Mepa: [-20.9 -28.0  48.3  -7.8 -25.3  38.7   1.4  -5.7  -0.1]
nuf: [ -4.2   5.8 -12.3  -7.2 -18.0  13.7  -8.5  -4.0  17.9]
nef: [-12.3   5.8  -4.2  13.8  28.6 -40.5 -19.2 -22.8  13.6]
dile: [-45.9 -25.7  51.2   0.3 -10.6  11.7 -15.5  35.1 -48.1]
zirag: [ 32.4  25.8 -46.4  -2.9  -7.6 -11.5  -9.7 -40.2  51.4]
Tur: [-45.9 -25.7  51.2   0.3 -10.6  11.7 -15.5  35.1  11.4]
tedaf: [ -9.7  -2.4   4.6  -6.3 -21.3   7.3 -12.8  -7.3  12.6]
tib: [ -8.5 -17.3   4.6 -15.1   4.7  12.9  74.3  50.2  -7.9]
piva: [-25.7  51.2   0.3 -10.6  11.7 -15.5  34.8 -48.1 -72.6]
vudu: [-22.1 -26.9  37.4 -17.4 -37.4  41.0  16.4  -0.2  16.5]
after: [13.8]
[28.6]
size: [ -4.2   5.8 -12.3  -7.2 -18.0  13.7  -8.5  -4.0  17.9]
9
which: [ -4.2   5.8 -12.3  -7.2 -18.0  13.7  -8.5  -4.0  17.9]
nuf
rev: [-48.1  34.8 -15.5  11.7]
piva
rev: [-48.1  35.1 -15.5  11.7 -10.6   0.3  51.2 -25.7]
dile

piva: [-20.2 -10.7  19.0  16.9   1.0 -10.1 -24.1  -3.5  16.4 -18.1  25.5  -7.6
 -10.6  -6.8   4.0  -4.6   6.6 -24.6  24.0 -36.8 -12.2  -3.3  -8.8  -0.7
   3.6 -17.8 -68.2 -44.2   0.2  27.5  19.9  30.4   5.5  -5.5  40.5  14.7
   5.5  17.7 -25.1  -3.6   1.8 -10.0  -3.2   5.0  11.0  14.8  12.0   2.3
   0.2 -25.3   0.4  -3.4 -17.9  -2.5 -23.7  -1.0]
tib: [ 53.7  12.9 -15.0 -17.4   6.7  -7.1 -25.6  -1.7  37.4 -32.6 -33.4  -2.6
  -5.4   0.3 -12.9  -6.2   2.8 -40.4  14.2  45.7  12.6  -6.5  12.0  -1.5
 -11.2 -89.6  -8.5 -48.5   0.5 -15.3  -3.7 -28.3  10.3  -7.9  44.1  -6.7
  -3.1 -20.4  11.3 -14.0  -3.0   2.4  21.2  12.9   1.9  -8.5 -25.1  13.8
   9.2  17.2  -5.7  -2.3 -31.4  -4.0  -6.7 -17.5]
zirag: [  4.9  -7.5 -37.3  -1.6   2.2  25.2 -25.6  -1.7  37.4 -32.6 -33.4  -2.6
  -5.4   0.3 -12.9  -6.2   2.8 -40.4  14.2  45.7  12.6  -6.5  12.0  -1.5
 -11.2 -89.6  -8.5 -48.5   0.5 -15.3  -3.7 -28.3  10.3  -7.9  44.1  -6.7
  -3.1 -11.3  17.8  -0.8  -2.4 -13.2  11.0   8.2   3.0 -19.8  53.7  12.9
 -15.0 -17.4   6.7  -7.2  -9.7   8.7 -78.1   9.6]
rev: [ -7.2   6.7 -17.4 -15.0  12.9  53.7]
zirag
after: [-17.8]
[-68.2]
after: [17.7]
[-25.1]

